Named turns come first, each shown by rows before and after it. Which turns, in which order, take the first row of each pair that follows to the second? Write the first one first, as in the answered first pair.
V (before -> after):
-1.289 -1.154 -1.348 -1.248 -0.591 -1.021 -0.197 0.160 0.081 -0.530
 0.545 0.015 -1.632  ->  -1.766 1.182 -1.295 -0.466 -0.120 -0.416 0.931 -0.656 -0.910 -0.597
 0.199 0.982 0.479
-2.701 4.172 3.239 -1.234 2.541 1.124 -0.199 0.172 -3.469 0.654 -2.823
 0.850 2.969  ->  -0.910 -4.163 2.008 -2.517 1.258 -0.539 -3.630 2.446 0.240 -0.046 -1.330
 -2.225 -4.287
-0.065 1.296 2.336 -0.800 2.178 1.771 0.775 0.447 -2.520 -1.253 -1.765
 2.690 1.704  ->  0.568 -1.668 3.838 -2.181 0.412 0.260 -0.964 2.567 -0.342 -0.276 -1.227
 0.160 -2.172
2.191 3.849 2.615 0.795 0.293 1.239 2.056 -2.630 -0.019 0.715 1.338
 -2.750 1.751  ->  3.428 -1.974 0.665 -0.033 -0.130 0.675 -0.446 -1.476 2.140 -0.009 2.311
 -4.233 -2.194
S (before -> after):
-0.617 -2.646 -3.216 0.049 -2.529 4.405 -1.209 0.732 -2.358 -1.553 1.687
 2.418 -0.772  ->  -4.265 2.759 -1.316 0.997 -4.152 0.468 -0.675 1.538 -1.614 1.850 -0.516
 2.432 1.254
3.311 -2.301 0.997 -0.205 0.370 0.718 0.237 -1.282 -0.698 -1.918 1.316
 -1.884 -1.759  ->  -0.956 -0.364 -2.962 1.875 0.762 -3.588 -0.761 -0.799 0.148 0.005 -1.339
 0.508 0.182
1.048 2.594 -1.579 0.940 -1.770 1.634 1.053 -2.204 1.137 -0.401 2.440
 -2.155 1.085  ->  0.877 1.490 -3.317 1.225 -1.151 1.451 0.308 -2.172 1.243 -0.823 2.287
 -1.346 1.252
0.742 -1.494 0.140 0.495 4.103 -1.106 0.080 -1.281 -0.260 -1.862 -4.012
 1.234 0.225  ->  0.114 1.461 3.078 0.054 2.921 -1.806 1.046 -0.828 -0.266 -0.455 -4.167
 0.486 0.773
J (before -> after):
1.498 -3.660 0.277 -0.595 1.022 -0.155 -1.086 1.099 1.328 0.126 0.514
 -2.081 -2.897  ->  -0.233 -0.947 -0.237 0.418 3.742 -3.129 -0.167 0.304 1.107 0.537 -2.411
 -0.093 -0.488
2.430 1.098 3.471 -0.934 2.322 4.713 1.908 -0.841 -3.460 -2.007 -0.546
 0.372 0.717  ->  1.689 2.840 -0.805 1.576 2.644 3.248 1.879 -3.097 -2.144 -1.864 -0.500
 0.835 3.484
-2.332 2.116 2.662 0.150 -1.716 -3.831 -0.696 1.699 0.521 2.975 -1.509
 -0.343 0.141  ->  -0.823 1.213 -1.338 1.426 -4.253 -2.191 -1.135 0.274 1.522 2.898 1.590
 -2.232 0.503
Y (before -> after):
2.074 1.310 2.192 -0.216 -0.982 1.498 -0.175 -0.121 0.024 -0.559 -0.358
 0.556 1.454  ->  2.457 1.028 2.311 -0.158 -0.486 1.291 -0.172 -0.650 0.322 -0.650 -0.391
 0.250 1.145
-1.313 1.446 -3.596 1.148 -0.434 2.263 1.706 0.377 -2.452 1.227 -0.997
 3.733 2.943  ->  -1.839 1.277 -1.202 0.199 -1.519 3.214 1.267 2.070 -3.653 1.836 -0.716
 3.765 1.607
-2.007 -0.832 -2.425 2.394 2.002 -6.077 -2.579 1.350 0.413 -0.442 -2.941
 0.055 -0.226  ->  -3.221 -0.059 -1.813 2.360 1.104 -5.595 -2.726 2.312 -0.232 0.092 -3.088
 0.585 -0.153
Pairs:
Between the rows of a pair lie 2 to 3 turns.
-0.485 3.257 -2.953 1.166 0.565 0.764 0.495 -2.188 0.013 -0.077 0.174
 1.860 4.414  ->  -1.207 0.014 -3.860 0.039 -2.474 3.513 -1.767 0.628 -1.342 -0.134 1.887
 2.526 1.155 => Y, J, S
0.063 -0.041 -0.345 0.947 0.989 2.057 0.906 -1.298 0.385 -3.466 -0.520
 0.218 1.141  ->  -1.316 2.089 0.127 1.333 0.143 1.115 1.199 -0.787 0.241 -2.259 -0.886
 0.542 2.151 => Y, S
0.364 -1.211 1.865 -0.810 1.195 1.688 0.510 0.360 -1.205 -1.110 -0.362
 0.813 -1.224  ->  -0.062 0.598 -1.829 1.407 1.565 0.950 0.888 -1.660 -0.574 -0.845 -0.172
 1.229 1.533 => V, J
0.954 -1.941 -0.176 0.192 1.833 -2.996 -0.392 -0.407 4.282 -0.762 -1.167
 -1.853 -0.602  ->  -1.419 3.027 -0.900 1.385 2.014 -1.432 1.105 -1.199 1.055 -0.094 -2.151
 1.344 3.485 => V, Y
-0.861 -0.785 -3.134 0.191 -0.933 4.167 0.297 -1.943 -2.588 -1.129
 -0.533 1.733 -1.685  ->  -2.393 0.141 -1.097 -0.298 1.810 1.844 0.466 -1.020 -2.681 -0.731 -3.574
 3.007 -1.757 => V, S, J
-1.484 -1.113 -2.411 0.326 -0.990 2.022 -1.210 0.798 -0.536 0.643 0.536
 1.353 -1.222  ->  -2.782 0.563 -0.642 0.236 0.067 -0.722 -1.028 1.466 -0.194 1.727 -1.682
 1.566 -0.856 => V, V, J
-2.730 1.741 3.044 -0.641 -0.903 -4.537 0.278 1.719 1.520 3.011 -1.357
 -1.187 -0.472  ->  -1.700 0.929 -0.067 0.363 -4.347 -2.266 -0.607 1.202 2.144 3.136 1.995
 -2.747 -0.303 => J, Y, Y
-2.422 2.411 -1.648 -0.385 -1.170 -0.590 -1.479 0.241 -0.140 1.002
 -1.033 1.487 0.975  ->  -0.088 -0.387 1.193 -2.141 -1.463 2.962 -1.329 0.961 -1.402 -0.206 0.524
 0.406 -1.763 => Y, S
-0.553 2.273 -0.455 0.747 1.703 1.349 -1.329 -0.309 -2.415 -0.463 0.237
 1.395 1.135  ->  -1.572 2.278 -1.699 1.289 1.323 -1.631 -2.016 -0.364 -0.367 0.499 -0.389
 0.738 0.611 => Y, V, J
-1.961 -4.790 -2.165 1.407 1.042 -2.697 -0.859 0.433 0.999 -0.477 1.100
 0.139 -1.010  ->  -3.404 -3.259 -2.805 2.162 0.147 -2.873 -0.847 0.695 0.316 0.615 0.639
 1.143 0.254 => Y, Y
1.451 -2.528 1.614 -3.123 0.840 4.604 0.810 2.864 -3.932 -2.072 0.504
 2.158 -0.550  ->  2.900 -2.202 3.529 -3.469 1.783 3.897 1.571 1.939 -2.960 -2.394 0.342
 0.525 -0.750 => V, Y
-3.100 -1.424 -2.642 1.453 -0.655 -2.953 -2.375 2.327 1.368 1.182 -2.131
 1.852 -1.099  ->  -1.651 -0.084 1.885 0.001 -4.379 -1.023 -1.647 3.150 1.135 2.549 -0.152
 -1.196 -2.494 => J, S
